In the data rows, 128 means zero.
Some points, one per row:
"128 113 115 114 149 133 103 126 082 124 130 098 159 129 114 138 134 137
 144"
"184 134 196 115 104 170 152 110 137 146 156 119 166 130 134 098 138 158
 132"
"124 129 150 139 110 124 126 134 169 144 141 147 151 118 118 156 135 097
 085"
"132 158 132 192 139 102 124 074 147 087 119 137 202 187 188 090 149 111
 168"
"150 195 097 065 159 163 143 073 210 202 120 163 142 187 073 175 140 121
 081"
"121 180 130 114 145 144 143 139 107 181 155 142 067 125 106 154 110 086
 139"
"132 144 164 157 095 111 116 123 108 122 135 177 144 166 162 126 148 102
 143"
"112 121 132 151 139 105 147 099 154 128 123 124 133 108 147 137 127 128
 113"
"138 133 131 071 077 152 122 097 131 091 113 090 139 173 153 096 160 148
 149"
"105 129 065 105 111 168 118 080 221 168 121 166 100 132 110 157 149 170
 093"
"154 091 130 130 140 120 119 173 164 169 198 139 114 084 138 115 086 159
 140"
"068 122 161 083 131 092 082 200 146 108 132 113 099 063 080 121 076 121
 087"
"098 104 103 094 148 143 113 107 089 119 115 128 057 128 117 135 143 160
 173"
"116 115 134 083 152 134 113 072 146 159 112 110 114 111 107 159 065 106
 143"
"133 149 132 095 085 134 096 124 138 105 119 115 156 155 140 142 138 147
 118"
"183 114 107 142 159 101 128 133 113 091 131 154 128 133 182 136 156 169
 117"
"079 106 094 146 144 121 122 159 189 163 119 149 093 148 082 121 151 113
 151"
"130 140 214 101 134 158 074 182 070 138 108 152 129 097 080 065 142 115
 226"
"112 134 115 132 119 120 152 140 113 098 092 101 128 134 122 130 129 101
 109"
"093 170 085 174 177 147 189 113 083 151 117 101 109 095 128 143 107 074
 144"
"124 147 150 111 093 162 131 095 126 116 153 115 121 141 152 103 103 130
 126"
"146 144 200 059 057 211 120 086 126 103 161 109 133 165 112 095 076 173
 141"
"095 165 158 132 172 071 145 161 203 151 168 230 215 120 132 094 175 105
 219"
"126 101 112 085 130 085 217 077 110 055 111 125 120 102 202 133 095 155
 105"
"122 154 091 130 126 125 121 107 108 117 140 142 110 118 085 166 142 145
 103"
"108 213 123 187 157 092 144 180 222 104 147 165 137 106 109 084 132 068
 078"
"116 131 202 056 142 134 203 137 221 197 084 121 163 074 184 083 230 158
 137"
"103 138 111 108 144 136 103 127 094 133 110 127 085 116 093 140 129 133
 117"
"143 051 106 111 144 127 157 097 154 124 093 108 116 073 120 136 103 142
 104"
"130 145 114 116 129 124 124 121 118 112 130 152 118 138 131 130 111 130
 136"
"142 144 149 130 116 109 128 136 139 132 117 141 133 114 137 136 122 103
 114"
"149 145 150 141 111 100 106 148 129 132 151 098 120 132 199 087 107 131
 140"
"109 108 093 079 114 151 113 110 155 133 120 138 102 146 117 135 139 157
 120"
"158 117 159 107 134 100 115 127 112 114 093 134 105 123 134 126 130 134
 130"
Then 24 other points, each followed by its number:
"120 080 136 106 089 177 117 060 091 115 095 167 106 176 103 175 166 145
 129" 0
"108 217 137 118 193 079 102 116 135 078 080 082 231 126 116 081 129 118
 172" 1
"157 180 131 112 101 180 175 140 150 189 166 171 130 173 179 107 156 128
 176" 2
"130 123 127 129 126 126 114 135 124 120 131 118 134 128 124 114 127 126
 137" 3
"083 122 143 134 124 152 117 126 158 155 117 089 136 082 125 115 129 152
 110" 4
"109 142 128 108 148 116 100 126 097 134 121 145 101 121 091 165 106 136
 131" 5
"131 097 109 142 126 120 134 144 113 101 105 136 115 112 116 123 131 127
 112" 6
"121 139 141 100 108 128 126 125 107 109 124 108 137 159 151 136 138 128
 133" 7
"134 130 141 100 107 138 112 124 128 101 119 121 134 158 134 121 134 140
 132" 8
"150 131 126 125 145 137 076 139 088 147 141 095 109 125 127 147 126 164
 132" 9
"130 152 168 154 134 132 122 156 147 141 146 146 148 100 113 087 125 117
 150" 10
"162 150 190 141 115 108 131 164 139 112 137 155 143 127 138 131 103 086
 094" 11
"133 144 059 151 217 085 193 226 044 086 170 046 123 125 127 096 062 159
 125" 12
"114 131 116 130 136 135 139 114 120 116 125 128 099 111 128 120 131 142
 130" 13
"114 131 145 146 139 109 120 134 126 153 161 156 148 106 143 129 129 121
 152" 14
"136 116 122 141 116 126 118 159 105 120 106 135 098 117 121 124 108 086
 123" 15
"136 218 107 123 100 204 183 125 187 194 190 211 106 181 194 099 174 112
 213" 16
"125 159 146 156 131 124 144 133 151 138 158 126 137 144 117 111 141 119
 116" 17
"142 214 164 129 200 083 114 148 129 098 084 084 190 155 108 083 117 148
 152" 18
"137 112 129 088 095 159 135 011 127 101 126 114 117 180 108 154 066 134
 090" 19
"133 165 135 209 147 105 109 140 104 151 132 110 124 134 139 138 110 101
 104" 20
"125 136 088 067 144 146 105 079 096 160 133 115 136 160 098 194 110 098
 138" 21
"167 142 150 102 149 183 147 102 090 150 133 087 141 177 069 137 136 126
 137" 22
"148 136 113 117 131 097 133 127 115 095 104 133 127 143 166 142 124 146
 118" 23
Which of these numbered points is nearest to each point below by angle, seen from the average point of the first points? Its number follows each.
"136 084 114 133 143 131 135 126 138 122 096 119 115 108 126 139 112 151
 112" > 6
"168 223 112 133 100 181 188 129 176 204 188 213 104 163 173 115 176 115
 205" > 16
"084 152 148 132 141 145 112 126 112 159 115 135 130 108 093 107 133 096
 170" > 10
"113 060 095 096 071 177 134 036 109 129 076 197 098 139 087 190 193 126
 145" > 0
"119 137 143 104 111 134 121 125 116 101 118 106 130 172 142 130 131 126
 138" > 7
"138 131 118 122 137 118 118 121 110 123 135 124 123 128 143 130 132 148
 137" > 9
"141 122 154 133 108 117 126 131 156 136 130 143 149 134 120 158 129 099
 082" > 11
"104 136 148 130 131 142 154 106 134 152 129 081 149 103 119 156 127 103
 104" > 4
"166 071 099 215 106 106 115 131 068 067 074 161 036 096 138 122 120 161
 056" > 6
"155 146 159 134 113 099 136 146 141 112 127 161 143 107 143 120 119 076
 103" > 11
"100 132 146 144 104 097 100 119 111 135 140 190 143 114 141 139 145 119
 143" > 14
"130 136 121 132 128 174 181 123 138 136 132 084 142 169 097 125 121 113
 130" > 22
"105 119 101 103 078 155 094 100 143 070 122 127 141 161 159 120 147 144
 149" > 8
"131 157 129 192 126 087 132 061 149 093 108 124 208 175 196 092 161 099
 189" > 1
"110 125 123 153 135 102 119 160 151 097 129 122 122 149 106 087 133 117
 146" > 3
"115 146 117 138 152 128 129 107 113 108 114 144 069 115 106 107 102 170
 140" > 13
"151 144 129 100 147 183 142 091 095 158 126 087 143 140 078 157 148 133
 145" > 22
"140 137 115 110 141 189 150 087 090 160 138 102 155 146 085 160 158 127
 146" > 22
"141 158 188 157 128 115 094 155 096 128 141 143 152 093 114 119 146 143
 109" > 10
"082 095 095 100 148 149 113 113 089 111 111 135 052 126 128 128 164 183
 158" > 13
"115 114 106 099 117 139 116 117 137 130 124 140 117 139 120 137 133 146
 125" > 0
"115 092 137 090 109 157 136 044 114 115 109 099 131 157 120 164 077 129
 113" > 19
"141 131 150 095 099 125 110 121 128 106 129 114 153 148 132 131 134 139
 117" > 8
"138 142 173 136 112 138 106 132 092 131 099 145 150 118 100 109 174 124
 151" > 10
"123 175 125 110 186 106 140 107 157 101 081 156 106 145 137 094 108 113
 164" > 18
"144 134 068 098 136 058 152 114 104 040 070 146 116 157 208 177 122 169
 093" > 23
"140 146 168 085 098 132 146 181 138 146 190 148 149 118 186 136 183 173
 108" > 2
"160 000 089 093 143 138 169 082 166 125 048 083 126 060 135 146 089 151
 105" > 6
"138 129 111 123 148 110 129 132 168 126 111 114 158 132 134 130 143 122
 116" > 1
"122 137 133 096 152 119 122 147 105 144 119 126 079 142 094 150 140 127
 140" > 5
"124 116 147 120 115 098 122 100 106 090 110 108 200 173 140 146 142 134
 137" > 7
"081 128 145 058 129 129 084 167 176 135 103 101 154 084 123 114 118 121
 152" > 4
"160 197 125 122 107 182 166 129 174 206 179 203 119 164 180 108 177 134
 192" > 16
"099 107 109 113 132 147 136 083 127 152 128 117 143 115 126 150 095 129
 145" > 21
"121 097 116 096 118 126 089 171 134 127 148 147 123 154 138 112 125 124
 179" > 3
"113 104 134 153 192 136 054 149 135 191 103 030 089 046 171 083 149 125
 150" > 4
"110 123 150 134 129 145 186 103 118 165 126 058 166 086 112 146 126 084
 098" > 4
"156 112 126 138 141 124 123 118 140 163 136 136 122 098 142 142 134 153
 115" > 9
"176 126 161 142 096 119 145 129 112 097 148 148 134 138 138 138 140 140
 075" > 11
"188 138 098 137 167 089 106 138 119 100 136 179 105 125 148 151 158 187
 120" > 23
